One turn moves each row of this set onto another row. After a few examples, where does it send each row asked below?
j_720: [ 22,   7,  -8,  -8,   3, -15,  -6,   8, -29,   9,  33,  -4, -17,  10,   9,
 -22,  -6,  11,  16,  10,  22, -12, -11,  15,   3,   0,  -7,   6,   2,  -8,
  -9,  -5,   5,   5,   7,   4, -12,   9,   4,   8, -20,  32,   3,  -7,  -3,
  -8,   0,  17,  13,   3,  18,   2,   8]
j_740: [ 10,   9, -14,   4,   0,   2,  -4,   7,  -7,  24,   1,  10,  10,   6,  31,
  -4,   2,  -2,   4,  10, -11,  -7, -18,  16,  12, -12,  -5,  -1,  -8,   0,
   4, -15,  -6,  12,   6,   6,  -1,  -9,  27, -11, -18,  17,   2,  14,   4,
   8,  -3,  -2,  12,  14,   6,   4, -13]
j_499: [  5,  17,  -6,   7,  16, -12, -14,   8,   0,  11,  14,  17, -30,  -6,  13,
 -28,   5,  -8, -12, -17,  12,  -4,   4,  -6,  -9,  -8,  -3,  35, -12,   4,
   3, -11,  -2,  -1,   2,   9,   8, -16,  -3,  -2,  -5,  10,  -6,  14,   3,
   3,  12,  -1,  16,   2,  -1,   6,  -3]
j_993: [ 16,   5,  -3,   1,  -3,  -4, -31,   4, -28,  11,   8, -19, -17,  13,  20,
 -29,  -2,  -6,   0,   2,  11,   1, -13,  11,  -3,   8,  -8,  13,  17, -11,
  -1,  -6,   0,  -4,  10,   9, -13,  -4,  26,   8, -12,  22,  -9,  31,   5,
 -14,  -4,   5,   9,  -3,   8,  10,   1]
j_102: [ 25,  -7,   7,  -6,  -8, -19, -22,  18, -23,  11,  15,  -6, -11,   3,  15,
 -30, -13,  18,   5,  -9,   1,   4, -11,  18,  -3,   0, -14,   6,  -6,   2,
  -6,   1, -11,   6,   5,   5,   3,  -2,   2,  16, -24,  -5,   3,  18,   6,
 -12,  -7,   4,  17,  -2,   5,   6,   0]
j_283: [ 15,  15, -16,   3,  -3,  -3, -12,  16,  -6,  30,   2,   8,   5,   9,  27,
 -21,   9,  13,  20,  16,  -4,  -9, -15,  22,   0,  -2, -20,  10, -11,   8,
   5,  -4, -11,   4,  19,  -4,  15, -14,  10,   5, -16,  11,   1,   8,   8,
  21,  -4,  11,  18,   9,  17,   9, -12]
j_59: [ 29,  12, -17,  -2,  13,   8,   0,   6, -21,  13,  15,  13,  -7,  -2,  10,
 -12,  -5,  -5,  -1,   5,  19,  11,  -4,  25,   9,   4, -21,   4,  -4,   5,
  -1,   5,   1, -11,  15, -14,  -4,   0,  32,   9,  -5,   3,  -8,  17,   1,
  10,  -7,  -6,  24,   7,  12,  21,   6]
j_648: [ 11,  10, -10,   7,  20, -11,   0,   2,  -8,  23,  14,   8, -35,   2,  14,
 -11,   7,  -8,  -5,  -7,  20,  -5,  12,  -2,   1, -11,  -2,  29, -21,  -5,
  11, -11,  -2,   2,   5,  14,   9,   3, -12,  -6,  -6,  19,   0,  14,   5,
  14,   9,   5,  20,  -2,  -7,   7,   4]
j_445: [ 12,  14,  -7,   0,  27,   1,  -1,   6,  -7,  20,  13,   6, -23,   3,   4,
 -21,  10, -18,  -5,  -7,  -1,   2,   0,  -5,  -8,  -5,  -1,  39,  -5, -10,
   3,  -6,  -5,  -2,   9,  14,  -1,  -9, -12,  -1,   3,  20,  -1,  13,  10,
  11,   9,  -2,  13, -11,   6,   5,   3]
j_654: [ 26,   1,  -3, -11, -13,   1,  -5,  -3,   3,   0,   9,  10, -27,   5,  19,
 -27,   6,   8,   5, -16,  11,   3,  -4,  -4,   6,   1,   1,  21, -15,  -9,
 -15,   5, -10, -16,   5,   4, -22,   6,   4,   2,   0,  16, -19,   5,  10,
  -3, -11,   5,   4,   5,  10,   6, -18]
j_41: [ 26,   4,  -9,   5,   6, -14,  -5,  13, -24,  13,   7, -14, -14,   8,  18,
 -19,  11,  -4,  -8,   8,  16,  -4, -13,  12,  -2,  -8, -12,   2,   5,  -5,
   9,  -3,  -7,   2,   6,  13,   2,  12,   9,   0, -21,  17,  13,   3,  20,
 -22,  -6,  18,  -8,   1,  12,   6, -14]
j_198: [ 21, -17, -19,   2,  -9,   6,  -7,   7,   0,  19,  -5,  -1, -20, -11,   9,
 -16,  -2,   4,  -5,  -3,   7, -14,  -3,  15, -12,  -3,  -4,  33,  -3, -15,
 -12,  -7, -11, -14,  20,  20, -20,  11,   3, -14, -23,  22,  -5,   9,   1,
   4,   1,  12,  11,  -7,  10,  11, -13]
j_721: [ 22,  18, -19,  -5,   2,  -6,   0,   7, -15,  15,  16,  -5,  -5,   2,  11,
 -23,   7,  -3,  11,  20,   9, -10, -10,  22,  -3,   7, -33,   8, -16,  12,
   0,  -6,   0, -14,  21, -12,   9,   0,  17,   1,  -9,   9,   3,   5,  13,
  17,  -8,   0,  25,   2,  18,  21,   0]
j_23: [ 22,   4, -17, -12, -12,  -8,  -7,  14,  -5,   8,  13,   8, -33,   2,  36,
 -10,   7,   5,  -2, -10,   4,  -5,  -9,  16, -19, -13, -11,  39,  -5, -16,
  -9,  -5,  -7, -25,   0,   1,  -1,  10,   8,  10, -22,   3,  -1,  12,  -4,
  11, -13,  17,  -1,   0,   7,   1,  -8]
j_910: [ 26,   9, -20,  -9,  -9, -19,  -2,   6, -12,  13,  18,  -5,  -3,  -1,  25,
 -11,  -3,  -4,   9,   2,   8,  11,  12,  23,   7, -21, -29,  20, -14,  16,
  -1, -20, -12, -17,   5,  11,   4,   5,  15,  12, -11,  17, -16,   7,  25,
  17, -17,   8,  16, -10,  23,   8,   5]
j_516: [ 21,   5,  -6,   6, -12,  -1, -14,   7,   5,  15,  17,   7,   3,  -1,  13,
 -20,   0,   5,   0,   1,   2,  -6,  13,  11,  13, -14,  -4,  14,   6,  -9,
   3,  -9,  -2,   7,   7,  10,   2,  10,  43,  10,  -5,  12, -33, -10,   7,
  12, -11,  10,  16,  -5,  10,   8,   6]
j_785: [ 28,  12, -15,  -3,  -2,  -5, -11,   7,  -4,  22,  -3,   6,   8, -13,  21,
 -12, -10,  -3,   9,  18,   3,   4,   0,  22,  -1, -20, -28,  27,  -8,  -2,
  -1, -17, -17,  -8,  17,   7,   8,  -8,   9,  12, -14,  19, -27,   8,  18,
   2,  -6,  26,  -2,   0,  18,  13,   2]
j_100: [ 22,   1, -25,   4, -10,  -5,  -7,   9,   3,  11,  17,  -3, -30,   5,  30,
 -24,  -1,  21,  -6, -11,   2,  11, -16,  13, -11,  -9, -13,  27,  -7, -18,
  -5,   4,   7,   4,  12,  18, -19,  11,   4, -19,  -1,  20, -13,   5,  -2,
   8, -10,  13,  10,  10,  11,   8,  11]
j_277: [ 16,   3,  -7,   1,  21,  -9,  -5,   7,  -2,  17,  14,  14, -27,  -1,  21,
 -20,   0,  -6,  -6,   3,   7,  -1,   3, -12,  -8,  -8,  -9,  41,  -7,  -6,
  -1,  -6,  -1,   5,   4,   8,   8,  -5, -14,   5,  -4,  10,  -5,  22,   9,
  19,  -2,  -5,  13,  -2, -12,   9,  15]
j_28: [ 13,  16, -11,  -2,  22,  -8,  -6,   1,  -4,  17,  24,  12, -25,  -4,  17,
 -17,   8,  -2,  -5,  -6,   5,  -3,   2,  -4, -15,  -5,  -1,  39, -11, -11,
   3,  -3,  -6,   6,   6,   9,  10,  -7,  -9,  -8,  -8,  17, -11,   1,   7,
   5,   6,  -4,  35,   1,   3,  -7,  14]
j_793: [ 18,  14,  -6,  -3, -13,  -1,  -7,   8,  -5,  18,   5,  -3,   7,  -9,  16,
  -7,  -7,  -5,   3,   6, -17,  -5,  -2,  24,   2, -13, -16,  17, -11, -15,
   4, -24,  -1,   5,   3,  10,   2,  -1,  27,  -6,   3,  16, -22,  -5,   5,
   9,   2,  26,   0,  -2,   9,   6,  14]
j_689: [ 24,  11, -17,  10,  -7,   3,   0,  18,  -6,  13,  26,   1,  -1,  -8,  13,
 -18,  -5,   2,  -6,   3,   7,   8,  15,  19,  21, -19, -12,  13,  -4,  23,
  -6,  -9,   7,  -6,  -1,   6,   0,   9,  21,   9,  -4,  19, -25,   6,   0,
   1, -14,   4,  13, -15,  23,  11,   1]
j_296: [ 27, -12,  -7,  -4,  -3,  -8, -10,  20, -35,  15,   0,   3, -17,   6,  33,
  -9,  -3,  18,   3,  12,  11,  -8,   0,  17, -11,  11, -11,   7,   9,   0,
  -4,   3,  -5,   6,  -9,   7,  -9,  -2,   8,   0, -15,  17,  -6,   5,  12,
   2,  -2,  13,   8,   2,   3, -11,  19]
j_26: [ 18,  14, -16,  -2,  -2,  -1,   6,   6,  -5,  15,   9,  -6, -38,   8,  21,
 -11,  -1,  16,  -4,   3,   6,  -6,  -4,  11, -14, -17,  -8,  10, -27, -10,
  -5,   1,   1, -19,   8,   8, -13,  12,  -6,  -1, -23,  10, -25,   8,   0,
 -12,  -9,   4,  13, -19,  12,  10,  -5]
j_2: [ 16,   7, -19,   0,  13,  -2,   3,   5, -14,  14,   8,  24,  -4,  11,  20,
  -4,  -8,   2,  -1,   2,  10,   2,  -6,  18,   7, -13, -11,  -8,   4,  -4,
   4,  -4,   1,   7,   6,   6, -17,  -5,  42,   1, -15,  10,  -8,   5,   7,
  18,  -4, -10,  15,   9,   8,  11,   7]

j_23 moves to j_198
j_41 moves to j_296
Now these:
j_648 moves to j_277
j_793 moves to j_516
j_2 moves to j_59

One turn moves each row of this set onto another row. After a few examples, where does it send each row asked below?
j_653: [ 18,  -8, -18,  -4,  11,   0,   2,  19,  11,  -8,  -3,  -2,   2,  -7,   9]
j_494: [-11, -13,  -2,  -8,   1,  14,  11,  17,  19,   6,   1, -10, -10,  18,  15]
j_391: [ 23, -14,  -9,   2,   4,  -1,   3,  24,   5, -24,  -3, -13, -14,  13,  -1]
j_58: [  3,  -5,   6,   8,  10,  23,   4,   5,   4, -18, -10,  -5, -15,  14,   3]
j_178: [ -3,  -9,  -1,   6,   6,  24,   5,  18,  17,  -1,  -7, -16,   2,  26,   6]
j_558: [  3, -12,   1,   7,   0,  -6,   8,   6,  34, -18,   2,  -4,  -3, -16,   2]
j_207: [  2, -10,  -3,  16,   5, -17,   8,   4,  24,   2, -15, -13, -10,  20, -13]
j_828: [  2, -13,   0,  16,  -5, -12,   2,   5,  14, -12,  13, -26, -10,  -5, -11]
j_425: [ -9, -12,  -1,   6, -12,  -2,  -1,   6,  18,  -8,   5,  -6, -11, -19,   2]
j_553: [ -7, -13,   9,   6,  19,  17,  14,  15,  28, -11,  -4, -20,  -5,  13,  -2]
j_298: [ -1, -13,  24,   8,  -2,   3,  -9,   3,  11,  -1,  16,  -4,  -5,  10,   1]
j_310: [  2,  -7,   0,  15,   1,   3,  17,  14,  13,   7,  -1, -18,  16,  21,  -2]
j_502: [  1, -13,  21,   7,  -4,   6, -11,   7,   7,  -2,  12,   4,  -2,  11,   4]
j_737: [  6,  -7,  -8,  11,   4,  14,  -3,  31,  -2,  -5,   3, -19,  -9,  19,  -5]
j_360: [ 13, -12,  -5,  13,  -4,   3,  -8,  20,  -3, -17,   2, -21, -10,   9, -10]
j_187: [ 10,  -3,   6,  23,   7,   3,  14,   1,   0, -13,  -4,  -8,   2,  12, -12]
j_483: [ 21, -11, -18,  -5,  17,  -2,   1,  19,  12, -12,   5, -18,  -9,   3,   2]
j_99: [  2, -11,  -6,   4, -10,  13, -12,  19,   0, -14,  -7,   0, -11,  -5,   4]
j_727: [-15,  -8,   0,  13,  -5,  -1,   8,  13,  25,   7,  12,  -7,  -3, -13,   2]
j_741: [ -4, -19,   2, -10,  12,   4,  22,  25,  12,  -4,   4, -14, -20,  17,   5]
j_656: [ -1,  -9,   5,  16,  10,   6,  21,  19,  17,  -5, -10,  -2,  17,   3,  -4]
j_132: [ -7, -12,   4,  -5,   2,   7,  14,   1,   9,  -8,   3,   1, -28,   2,  11]
j_203: [-6, -8, -7,  0, -5, 15, -4, 27,  7,  3, -1,  4, -9, -1, 10]
j_581: [  7, -14,  19,   6,  -4,   2,  -9,  11,  -1,  -1,  12,  -1,  -3,  16,   1]
j_647: [ -2, -10,  -7,   0,   0,  -4,   1,  12,  18,   2, -22,   4, -17,  16,   2]
j_832: [ -6,  -9,  -3,   7,  -1, -15,   9,   3,  28,   6, -16,   0, -12,   9,  -2]
j_375: [ 13, -10, -10,   2,  20,  -1,   3,   9,  26, -12,   8, -23,  -5,  -4,  -1]
j_479: [ 11, -12,  -7,  -3,  -5,   4,   3,  21,  15, -19,  -9,   9,  -5,  -6,  10]
j_676: [ 10,  -8, -12,   3,  14,   1,   2,   9,  27, -10,  -1,  -8,   6, -14,   4]
j_248: [  5,  -9,  -6,   9,   6,  -4,   0,  11,  15,  -3, -22,  -9, -15,  27,  -7]
j_206: [ 13, -14,   2,  11,   7,  -9,   8,  10,  25, -23,   8, -26, -10,   5,  -9]
j_361: [  2, -10,   6,   9,  -2, -14,  26,  -2,   3,  -2,  10,  -3, -10,   0,  -3]
j_608: [  3, -15,  -3,  -2,   3,  -7,  28,  26,   2,   4,  -2,   2,   3,   7,   2]
j_322: [  4, -14,  20,   6,  -3,   0,  -6,   8,   4,  -2,  18,  -8,  -6,  17,  -1]
j_638: [ -1,  -8,  -1,  21,   2,  -3,   7,  17,  16,   0,  16, -30,  -3,   7, -14]
j_759: [ -6, -13,  -3,   1,  -5,  -7,  24,  13,  16,  14,   7, -10,   1,  14,   8]

j_479 moves to j_391
j_425 moves to j_99
Now these:
j_203 moves to j_737
j_178 moves to j_310
j_132 moves to j_58
j_502 moves to j_581
j_375 moves to j_676
j_207 moves to j_832
j_741 moves to j_553

One turn moves each row of this set onto another row. After a few examples, where does it send each row asked below?
j_195: [ 11,  -5,  23,   0, -17,  -6,  -7, -10,  -4,   1,   8,  11,   3,  -6, -10]
j_852: [12,  1, 13, -6, -6, -2, -3, -6, -7, 10, 20, 22,  0, -2, -4]
j_21: [ 10,   3,  -9,  -1,   9,   4,  -4,   4,  10, -19,  -3,  -8, -13, -12,   8]
j_712: [ 11,   0,  25,   1, -16,  -7,  -2, -11,  -6,   0,   4,   9,   9,   1,  -9]
j_342: [ -5,  -3,  14,  -9, -14,  -5,   0, -10, -11,   8,  15,   7,  -1,  13,  -5]
j_428: [  9,  -8,   1,  -1,  12,  -1,  -5,  19,   7,  -3,  -5, -21,  -9,  -1,   8]
j_903: [ 13,   7,  -5,  -6,  12,  13,   4,   5,  11,   0,  -8, -19,  -5,   1,   9]
j_131: [ 18,   3,  16,  -5, -12,  -4,  -8,  -9,   0,   6,  15,  21,  -2,  -3,  -5]
j_794: [  3,  -5,  15,  -8, -21,  -7, -10, -13,  -2,   5,  13,   7, -10,   5,  -7]
j_78: [ 11,   3,  -6,  -8,  14,  14,   1,   7,  10,   1,  -4, -16, -10,  -6,  10]
j_940: [  5,   1, -11,  -3,  15,   7,   0,   8,   1, -16,   1,  -7, -10, -11,   9]
j_500: [  8,  -7,   2,  -1,  13,  -1,  -3,  19,   6,  -3,  -6, -22,  -7,   1,   9]
j_373: [ 20,   8,  18,  -3, -14,  -7,  -5, -11,   2,   5,   9,  17,   4,   4,  -6]
j_409: [ 10,  -8,   2,  -1,   9,  -2,  -5,  18,   9,  -5,  -8, -22,  -9,   0,   7]
j_103: [ 12,   9,  -6,   0,   7,   1,  -1,   1,  13, -20, -10, -12,  -7,  -5,   6]
j_141: [  9,  -6,   2,   0,  12,  -2,  -2,  18,   7,  -4,  -8, -23,  -6,   4,   8]
j_985: [  5,  -2,  23,   1, -11,  -5,   3,  -8, -12,   2,   8,  10,  13,   4,  -9]
j_594: [ 10,   5,  15,  -5,  -4,  -2,   2,  -6, -10,  10,  17,  20,   7,   6,  -4]
j_7: [ -3,  -7,  13,  -9, -15,  -4,  -6, -10,  -8,   7,  18,   9,  -8,   6,  -5]
j_320: [  8,  11,  -6,   1,  12,   1,   6,   3,   6, -19, -10, -13,  -1,   2,   8]
j_115: [ 10,   5,  -6,  -7,  15,  14,   5,   7,   8,   1,  -5, -17,  -6,  -1,  10]
j_939: [15, 10, 18, -3, -8, -6,  2, -9, -4,  7, 10, 17, 10, 11, -5]
j_515: [ 15,   6,  -5,  -7,  10,  12,   0,   4,  15,  -2,  -9, -18,  -8,  -2,   8]
j_610: [  4,  -7,  21,  -1,  -9,  -2,   1,  -6, -15,   4,  13,  13,   8,  -2,  -7]
j_10: [ 14,   4,  -6,  -7,  10,  14,  -1,   5,  14,  -1,  -5, -17, -12,  -6,   9]
j_441: [  4,   0,  17,  -7, -21,  -9,  -6, -15,  -1,   4,   8,   5,  -3,  13,  -7]
j_812: [  3,   7,  -9,  -1,  16,   5,   7,   7,  -1, -16,  -2, -11,  -2,  -1,  10]
j_160: [ -1,   2,  16,  -7, -17,  -7,   0, -13,  -7,   6,   9,   4,   1,  17,  -6]
j_801: [  6,  -9,  22,  -1, -13,  -2,  -5,  -7, -10,   3,  13,  14,   3,  -8,  -8]
j_820: [  9,  -6,   3,   0,  10,  -3,  -4,  17,   9,  -4,  -9, -23,  -6,   2,   8]

j_903 moves to j_78
j_7 moves to j_441
j_373 moves to j_594
Now these:
j_812 moves to j_21
j_610 moves to j_195
j_141 moves to j_428

